Named turns come first, each shown by rows before and after it. Which turns, in which order, take the first row of each pair that follows to the second? Write the first one first, as in the answered first pair.
G (before -> after):
[  3  -6  18  -5  -1  -5   8   5  -1   5  -4  -4   6   2   2 -10   1   7
  -2   0   0   6  -4  14 -11]  ->  [  5  -6  17  -4   1  -9   3   6   2   7  -4  -2   9   0   0 -12   2   5
   1   0  -2   7  -2  10  -6]
[ -7 -21  -2  -1 -16  16   0   3  -9 -26 -21  -2  -9   8  -9   6  22   6
   8 -16 -14  -3 -12  -3  20]  ->  [  5 -16   5 -11 -14  17  21   9 -19 -13  -8  -5 -19   6   0  19  13  19
   0 -18  -7 -17  -8  -1   1]
[  8  -2  -7  -1   1   9  -3   9  -5   1   2   4  -3  -8   7 -11  -3 -17
  -4  -6  -9   5   0  -2   3]  ->  [  8  -5  -8  -2  -2  10  -2   9  -7  -1   2   5  -6  -7   9  -8  -3 -17
  -4  -4 -10   7  -1  -2   2]
N (before -> after):
[  5   8  -4  -7  -2  16  14  -3   7  -1   3  -6   6  19   4   3   9  19
 -15 -11   7 -11   4  14 -12]  ->  [  9   7 -10  -4  -8  18  17  -3   1   1   3  -7  -2  19  11   5  11  16
 -11  -4   0 -10   6   8 -19]
[-16 -13   2   3   4   9  -4   1   1 -15 -20   8   4  -7  -8   2  16  -2
  11  -7  -5  -6   1   7  13]  ->  [-10  -8  -6   4   1  12  -4   5  -2 -17 -16  12   1  -5  -7   7  18  -1
  12   0 -11  -5  -1   2  15]
[ -2 -17  13  -6 -12   4  19 -12  -5   1   0 -21 -14   5  17  10  -3  -2
  10  -8   7   3  -5   7 -15]  ->  [-10 -12  20  -9  -5   3   9 -14   3  -4  -3 -16   3   9   4   6  -9   5
   5 -23  16   0  -7  16  -4]
X (before -> after):
[  0   2   2  -3  -4   1  12   6  -9   0   7  -7  -7  12   8  11  -4  16
  -6  -9   3  -9  -1  -1 -11]  ->  [  0   3  -8  -1 -11   4   9   3  -5  -7   9  -1 -10  12   9  12  -1  16
  -1  -4  -9  -1  -5  -8  -7]
[ 16 -15  -6  -2  -2  -3  13   5 -18  13 -11 -13 -19 -12  22   1  22 -32
  15  29  -7  -9   4 -12 -12]  ->  [  9 -27  10 -11   3  -4  20   5 -19  11 -15 -20 -12 -10  18   3  19 -29
   8  12  11 -19   5  -1 -18]
[ 10 -12  14  11 -21 -11   5  -2  17  14  -3  -8  12 -20  16 -11 -17  -4
  14  -1 -24  19   3   3 -27]  ->  [  9 -18  20   7 -19 -11   8  -1  14  14  -2  -9  14 -18  16 -12 -17  -2
  12  -3 -17  17   4   8 -27]
F (before -> after):
[ -1  14  -6  -4   8  -3 -12  -3   6  -8  -2  14   8   7  -2  -5   9  -3
  -6   7  -7 -11  -4  -2  12]  ->  [ 10   1   2  -7   8  -2   5   1 -10   2  -4   2  -5   0  10   2  10 -13
  -3  13   0 -19   1  -1  -9]
[ 17 -11  13  -1   3  -2  -1   0  -5   0  -4   1  -6  -2   2   2   7 -12
   1  -7   6   1   1   1  11]  ->  [ 13  -6  11   1   1  -3  -6   1   1  -3  -4   7  -4   1  -4  -3   4  -8
   2 -11   4   6   0   2  15]
[ 25  17  -4  -6  20  -5   2  12 -15  21  -3   7   1 -14   5   1   9 -11
   4  24   1 -22   4 -10 -11]  ->  [ 14   0  11   8  25 -19 -11   3  -2  32  -3   6   3 -20   2 -18  -4  -8
  15  10   7  -3   8  -2 -14]
Then:
Between the rows of a pair lie two turns.
[-13  -4   8  10  -7   1   5  -2  -1 -11   6   0 -19  -8   6   5  13  -9
  -4  -4   3  11   4  -2   4]  ->  [-12   1   3   9  -8   5   1  -1   2 -16   8   5 -18  -7   4   6  16  -7
  -7  -3   0  10   1  -2  11]  F then F
[ 12  11 -10   6  -1   4   3   2  -6  12   7   8 -13 -11  14  -2  12 -32
  16  37 -20  -3  -3 -16   3]  ->  [ -8  -6  24  15  19 -14 -15  -9  16  21   2   8   5 -18  -4 -26  -9 -19
  19   3   7  14   1   8   4]  F then N
[  8   0 -14  13   2  -6  -3  -7   4  13   8   3   3  -4 -10 -10   3  -4
   6  35 -14   4   3  -8  -3]  ->  [ -6 -19  10   5  16 -11   0 -12   8   8  -7  -7  20  -3 -19 -18   2  -4
  -3  13  11  -6   6   9  -3]  X then G
[  5  19  -6   2  11  -1 -12   6   7  15  -1  15  13   4 -10   5   8   5
  -9   5  -6   2   1  -2  16]  ->  [  5  18 -10  -6   1   9   1  10  -1   5  -1   8   5  12  -4  18  13   5
 -13   3  -6  -7  -1  -4  12]  X then N
[ 16  22 -13  -1  13  -1  -8  12  -7  14   4  12  -7 -17   9   1   0 -19
  -1  26  -2 -16   2  -4  -6]  ->  [ -3  -1  15 -10  20  -4  -5   6   0   2 -12  -3  11 -13  -2  -6  -1 -20
  -8  -1  24 -24   4  18  -2]  G then X
[-6  9 -1  5 11  8  2 -7 -7 -5  4 16 -1  7 -9  4  1  1  2 16 -4  9 -7 -9
  8]  ->  [-12  -3   9  -3  10   9   9 -12  -6 -12  -3   9   2  13 -11   8   3   6
  -2   2   7   6  -7  -3   8]  X then X
[ -5 -25  15   8  -3  -3  -8 -10  -1  -2 -14 -11  -1 -11   4  -6   6 -17
   8  -1   7  10   0   5   0]  ->  [-14 -18  17   3   0   2  -7  -9   4 -13 -12  -8   9  -1  -7  -2   0   0
  -6 -18  12   2  -3  15  10]  G then N
[ -3  -5   0   6  -9   1  -1  -4  -4  -6   3  13  -7   6   4   9   1   2
   2   6 -10   8   4  -8  -3]  ->  [ -8 -15  13   5   0  -5  -7  -8   3  -2  -1  12   2   5  -2  -1  -3   2
   1  -5   1   9   5   3  -4]  N then N
[  8  28   3  -3  22 -10 -15  13   0   5   1   7  28  -3 -12   9  12   0
 -14   3  19 -29  -5  15   4]  ->  [  4  29 -24   8  -2  -2 -24   6   5 -11   3  12  21   4 -10  10  23  -6
  -5  18 -14 -10 -13  -3  21]  X then X
[-28   2 -16   5  -7  12  -6   8  -1 -13   0   7 -10  13   0   4   7  17
  -5  -9 -23  16  -8 -14  10]  ->  [-28  -5  13  -9  14   5   7  11  -4   1  -3  -1   0   7  -4   5  -4  22
 -17 -31  12  -3  -2   6  -8]  X then X
[  2  -2   6   1  10  -5   0   0   2   3  -3   1   6  -6  -4  -6   2  -4
  -4   0  10 -10   2   8   0]  ->  [ 5  4 -7  7  4 -4 -6  0  2  1  0  8  0 -4 -3 -6  4 -7  2 12 -4 -3  0  0
  6]  X then X
[ 15   4  -6 -19  34   4   1  17 -31  21   4  -9   2  -6   8   9   8 -39
  -3  23   8 -30  15 -10  -8]  ->  [  2 -18   8  -2  44 -11 -22   5 -12  24  -6  -8  12 -16   2 -17   1 -47
  17  16  12  -6  16  -4   2]  G then F
[  9  28  -4 -14  -3   7  -7   4   0 -10   3   2  17  10  -1   4   4  14
 -32   2  11 -20  -3   4  16]  ->  [  2  -9  27   3   1 -13  -4  -8   5  11   0 -10  10  -3   5 -18 -17  14
 -11 -17  27   5   3  15  -3]  F then F
[  3  27  14  -8  -2   9   3   0   2   8  -2   1  14   4   0   8 -14  17
 -11  -8   6 -15  -2   5   4]  ->  [  2  19  10 -14 -16  14  14  -1  -7   2  -4  -8   4  10   7  16  -9  14
 -13  -2  -1 -14  -1   1   0]  N then X
[-20 -13  10   4  15   3 -23  -4  10 -18 -17   9  27   6  -3 -12  16 -22
 -10  -2 -12  -2   6  11  21]  ->  [  0   7  -8  13  16   2 -25   3   3  -2  -4  22  16  -4   5  -9  18 -30
  -2  24 -23  -3   8  -6  16]  X then N
[-15 -28  12   0  -5  -2   2 -16   9 -15  -4 -11  14  19 -16   5  -7  16
  -5 -29  17  -3   6  27   4]  ->  [ 13  23 -34  10  -5  10 -13  -3   5 -10  15  18   2  11 -13  14   7   8
  -5  19 -23  -7   0  -6  17]  F then X
[  2  -6  -5  -2 -11   5  12  -2 -15   2  -3  -5 -17   2  14   3   7 -12
  10  10 -10  -2   2  -6  -8]  ->  [-19 -10   6  11  -1  -4  -7 -11  10   1  -2   6   2   3  -5 -14  -9   7
   9 -16  -1  14   2   7   7]  F then N
[  6   4  -1  13  -6  -6   2  -3  -6  16  11   7 -13  -5   1  -3 -11  10
  10   3  -3  16  -1  -9  -6]  ->  [ -6  12  -1   3   0   0  -3  -2   6   2   7   7   7   7 -14   0 -11  21
  -6 -13   2   5  -2   1   8]  X then F
[  3  11 -17   4  -3   6 -15   7  22  15  14  30  16  -1 -17   1 -14   5
   7   5   0  11  -4   3   5]  ->  [ 13 -17  -1  -1  -4   1  10   9   0  32   8   8  -3 -11   7   6 -10  -9
  17  12  14   5   4   2 -24]  F then F
[ -1   7   7   5  -3  -9   5  -1  -1   7   7  -4  -8  -3   2   2 -24   8
   9  -5   3  18  -4  -3 -17]  ->  [  3  27 -10   2   3  -3  -5   3   7  -3   9   7   3  -1  -7   6 -13   8
   0   4  -7  11  -9  -6  -1]  G then F
[ -5 -29  19  -9   9  -6   5 -14 -11  -9 -14 -20   5  -1  -4   0   7  -6
   2 -11  20 -14   3   4  -7]  ->  [ -5   3 -15  12   5  -4 -24 -13  10 -13   0  11   8  -4 -15  -8   7   0
   6   7 -20   8  -5 -14  23]  F then X
[ -7 -25 -11  11  -4 -10  -4 -10   4   0 -16 -10  10   2  10 -11   8  -9
  12  -8   2  16   3   6   3]  ->  [  0   0 -27  -5  -3   5   2  -2   0 -16 -16  -6  17  14   4   7  18  -6
  -7   2  -5  -9  -1   4  17]  N then F
[ -4   6  12  -8  19  -7 -10  -2   0 -16 -15  -5  23   4 -17  -6  16 -17
 -13  -5  19 -24  -2  10   9]  ->  [ 15  12 -10  -9  -2   3   4   4 -15 -14  -8 -10  -5   4   3   9  25 -27
  -4  22  -7 -24  -4 -10  -1]  N then N
[ 11  10  -7   2  -6  15   3   2  17   1  15   5 -24   9   7   3   6  16
 -17  16  -3   1  -1  -1   2]  ->  [  2  -2   2  -6 -11  19   8  -4  17  -8   8  -7 -18  16   5   5   8  19
 -22   1   5   1   1  10   2]  X then X
[  5  -1  17 -11  16  -5   2   1   4   4  -4  -3   5   1   0  -5  -1  -6
  -6  -2  12 -12   9   7 -11]  ->  [ 14  11  -6   1   6   2  -4  -1   8   7   3   8  -1  -2   3  -5   5 -12
   4  19 -13   1   5 -12  -3]  X then X
[-10 -24   6   1  11 -15 -21 -10  22 -14 -13 -12  10  -4  -2 -14  -3  -7
   2  -3   7   9  10   7  10]  ->  [  2 -10   6   6  25 -21 -23  -3  21   3  -4  -3   9 -13   0 -19  -4  -8
   3   8   9   4  14   6   2]  X then X
[ -5  -5   0  11   2  -6 -23 -10  17  -4  -7  10   5  -1  -5 -21   2  -5
  11   8 -16  21  -4  -4  19]  ->  [ 17  13   9 -15  27  -7   0   9  -6  12  -3   9   6  -7   4  -2   7 -10
 -10  17  13 -23   2   6  -3]  F then X
[ -4 -10  15   9  13  -4  -5   3  12  22   2  -2   5 -12   2   1  -6   1
   3  -2  23   0  15   2  -3]  ->  [ -1  -4  -6  21   0   1 -15   3  14  14   5   5  -3  -9   4   1   0  -6
  14  15  -1  14   9 -15   9]  X then X
[ 17  -2  12  -7   6  -1  -8  -8 -13  19  -3   7 -15 -15   1  -9  -9   0
   9   7   7 -12   8  -6  -6]  ->  [  8  -8  -2  -2 -14   8 -10 -14  -7   0  -4   5 -20  -6   3  -5  -2  -2
  12   9 -14   2   2 -16   6]  X then X
[ -5 -21  13   6 -15  -4  -5 -14   5  -3  -7 -10  -9  -1  -1 -19  -4 -12
  17  -4  -6  19   0  -2  14]  ->  [ 12  -5   6  10 -11  -4   4  -6  -8  19  10  -4 -25  -9   8 -12 -12  -6
  16  11 -12  15   3  -9  -1]  G then X
[ -8   1  10 -17  13   3   2  -6   8   1 -14  -5  13  -4   0  11 -11   7
 -18 -38  28 -22  -3  24  10]  ->  [  1 -11 -30   1 -32  13  -2 -10   2  -8 -14  -6 -20  -2  21  11   8 -19
  10  -2 -25  14 -10 -12  13]  X then N
[-15 -11  13   1   4 -14  -7  -8   7   0  -9   1  11  -4 -15 -14 -11   6
   4 -28  20  -6   2   0  -5]  ->  [ -6  24 -18  -4   0   2 -14   1   4 -16  -4  14  14   5 -20  -1   6   4
  -6  -7  -3 -16  -3 -17  13]  F then X
[  8  15 -31  -8   5  -4 -10   6  22  21   7  10 -27  12   3  19   2  13
 -12  14  -5   0  -7 -10  14]  ->  [-12 -12 -21 -16  -8   2  -2   0  27  -1  -8  -4 -23  29  -3  22   2  19
 -21  -8   4   0  -9   2  17]  X then X
[-13 -22   8   1 -13   4   9 -12  -8  -5  -9 -11  -6   0   2   5  -4  14
   4 -15   9   9  -1  14  -2]  ->  [ -9  -3 -15   2 -20  13   2  -8  -8 -15   0   2  -6   7  -2  11   3  16
  -3  -2 -12   8  -9   2  13]  F then N
[ 13  12 -10   0   8  -1  -8  14  10  -1  -4  13  16 -10  -6   1   1  -8
  -4  14  -3  -9 -15   9  -3]  ->  [ 12  -3  -3   0   8  -6  -6  12   8  -3 -12   5  12 -17  -5  -6   4 -22
   2  20  -2  -7 -14   9  -7]  F then G
[ 12  35 -12   3   6   3  -5  11   6  11  20  13   6  -5  -3  12  -7  11
  -6  10  -4 -11  -4   3   5]  ->  [  2  20 -11 -12 -10  13  11  10  -4  -4  12  -3  -1   7   1  27   3  15
 -13   3  -1 -21  -6   9   0]  X then N
[  3  15 -19  12  -5   4  -6   0  -5  -6   5  12  -5  -5   4  -3  10 -15
   1  28 -24   1 -13 -16   3]  ->  [-21 -19   7  -7 -12  12   9 -10  -2 -30 -15 -12   6  14  -4   4  13  -8
  -9 -10   0  -5 -15   8   4]  X then X
[ -9   2  -5   4 -14   5  -2  -2   3 -11   4  -5  -2  11  -4   1   2  12
  -7 -13  -1   7  -3  -1  11]  ->  [ -6 -11   5   2 -14  -1   5  -2  -4  -1   1 -14  -9   8   5   1   2   5
  -2 -14   6   7   1   2  -2]  F then F
[ -9   0   4   5 -10 -11  -3  -2  14  -1  -7  -4   8  -5 -11 -12  -5  15
   2 -12  -4   8   8  12  10]  ->  [ -7  -3   7  -2 -16  -4  11   1   6   2   0 -13  -1   0  -4   1 -10  22
  -2 -15  -3   6  10  13  -2]  G then G
[ 11 -12  13 -26   1  15   7  -3   7   0 -11 -19   1   4   9   3   7  -4
  -8  -8  10  11   4  -6   8]  ->  [ 25   6   8 -21  13   8   3   6   5  18  -2  -8  -2  -9  11  -2   0  -7
  -5   6  13   9   9 -13   0]  X then X
[  6  -5   9 -10  -5  10   2   3  -4   3  -5   2   8 -14 -11   7  -5  17
  -1 -10   1  -7  13   6   0]  ->  [ 17   8   1  -2  -6   9  -6   7  -4  10  -2   9   2 -16 -10   4  -3  13
   3   4  -8  -1  14  -3   0]  X then X
[ 13   7   6   9  29   3  -8  12   6  16  -5   6 -16  -7   6  -1   1   2
   7  19  -9   1   6  -3  -7]  ->  [  3 -11  22   1  33   3  -7   5  10   7 -18  -2  -6  -1   0  -7   2   1
   4   1   7  -5   6  11  -3]  G then X
[  6   8 -13 -14  -2   1  21  17  -5  20  -5  -5 -33  12  -2  10  -2   0
   0  19 -12  -3   1 -17  -5]  ->  [-14  -6  11  -1  14 -15   2   5  16  27  -8   1 -14   5 -19 -12 -21  18
   5 -11   8  17   0   3   1]  F then N
[-14  -6   7 -13   2   7   5  -8   9 -12  -6  -7  11  11  -8   0   0  12
 -11 -20  16  -4  -1  12   0]  ->  [  0  -1 -13 -10 -20  14  18  -1  -8 -11   1  -8 -13  12  11  14  12   3
  -3   4  -7  -3  -3  -7  -7]  N then N
[-16  -9  -7  -6  -4   6 -10   0  10 -19 -11  -7   8   5  -5  -6  12 -11
   0  -1  -9   2  -5  -1   9]  ->  [-15 -22   3  -8 -11   6   6  -5   1  -9  -5 -17   0   6   7   3   2   2
   3  -9  -2   7  -2   2  -8]  G then F
[ -6 -28  15   1 -11  10  11 -10   2   9   2 -16 -19   7  14  -8 -10   2
  11 -16  13   9   6  11 -31]  ->  [ -2  18 -24 -13 -15  34   6   2   3 -22   9   2  -4  27  -1  15   8   7
 -15   1 -11 -16  -4  -2  -1]  F then F
[ -6 -16   8 -12  -3  -6  18   6 -10  14  -1 -14   0  -1   7   7  -2 -27
  21 -25   7 -10   7   6 -23]  ->  [-11  23 -21 -16   3   9  -2  10   5 -14   5   7  20  14 -14  15   6 -13
   2 -19 -15 -16  -1  -1  10]  F then F
[ 14  14 -20  -9 -12  16  -8  13   0  -4   6  23  11  12  -4   6   7 -19
 -17  32 -24  -4  -5 -15   3]  ->  [ -2 -22  16  18  -5 -10 -19  -5  16  18   2  15  13  -4  -8 -24 -18 -14
   8   5  -6  30   0  -1  -7]  F then F
[ 11   1  16  -6   5  11  12  -6 -14   4  15   4   3   4  -5  15  -6   5
   2   4   4 -13  11  26 -28]  ->  [  5  15   5  -2   7  13  -4  -8   2  -7  18  16  17   6 -21  10  -8  15
  -7   1  -2  -8   6  25  -6]  F then F
[  2  10 -24   1 -15  16   9   1  -5  -8   8   3 -11  13   7  13   7  -3
  -3  12 -18  -5  -1 -11   2]  ->  [  8   8  -1 -12   4  10  20   6 -12   5   8  -3  -7   9   6  15  -2   4
 -12  -5  12 -25   5   4 -15]  G then X
[-13   8 -15  16   8   2  -9  -4   9   5   2  12   9  -9  -9  -7   1   5
 -14 -10  -2  -1  -7  -7  10]  ->  [ -6 -12  -1  12   5  -3  11  -3  -7  20  -1  -8  -6 -15  10   1   1  -9
  -3  -4  10  -4   0  -5 -15]  F then F
[  1   5  -9   1  -2   1  -9  -2   0  -6   2   9   6  -2  -5  -7  -2  -2
  -1   3 -11  -1   2  -9   9]  ->  [ -7  -6   1  -5  -2   2  -4  -6   1 -11  -3   1  10   2  -5  -5  -1  -2
  -6 -10   0  -4   1   0   7]  X then X
[-28 -13  -9   6   8  11  -6 -14  23   1   7  18  -6   9   2 -12 -20  11
  16 -15   7  10   5   2   0]  ->  [-10 -14 -11 -13   1  18  22  -3  -7   5   5   3 -23  10  20  10  -3  -3
  11   6   7 -15   8  -6 -20]  F then F
[  5  24  -1   6  16   1 -20  17  16   3  -2  20   8 -19 -31  -4  -4  12
  -7  -5   4   1  13  -2 -13]  ->  [ 13   5  10  -1  13  -4  -4  21  -2  18  -4   2  -9 -26 -12   3   0   1
   3   1  17  -3  18  -1 -38]  F then F
[  6  11 -12  13   0   2  -4  -5   9  -2  10  13  -4 -21   9   1  -6 -15
  17   2 -24  21  -3  -2   3]  ->  [-15 -18   4   0  -9   6   8 -16  11 -24  -5  -5   3  -5   5   5  -6  -8
   9 -24  -5  14  -4  17   4]  X then X
[ -1 -17  16   6  -6 -11  12 -12   1  -4 -21   0  -7   0   8  -8  17   6
  14   8  19  -3  -4   6 -16]  ->  [ -5   5  -9  11 -10  -1  -4 -14  16 -21 -10  17   5  12  -8  -5  19  20
   3   8   2   5 -12  -2  11]  F then N
[  5 -14   6 -11  -1  -8  13   3  -7   5   2  -6  -1  -5  12   2   1  -1
  14   4  -1  -9   3   2  -8]  ->  [ -7  -2   6 -11   8  -7  -3   2  10  -4   1   4  16   3  -6  -5  -4  12
   5  -9  -1  -9  -2   8  10]  N then F
[10 24 -4  6 -2 -2  7  0 17  1  4  2 -7  4 -5 -8  3 22 -4 -2 -4  7 -9 -8
 -9]  ->  [  1  14  -1   1  -8   1  10  -6  20 -11  -2  -5  -5  10  -8  -9   6  24
  -6 -13  -4   8 -10  -3  -6]  X then X
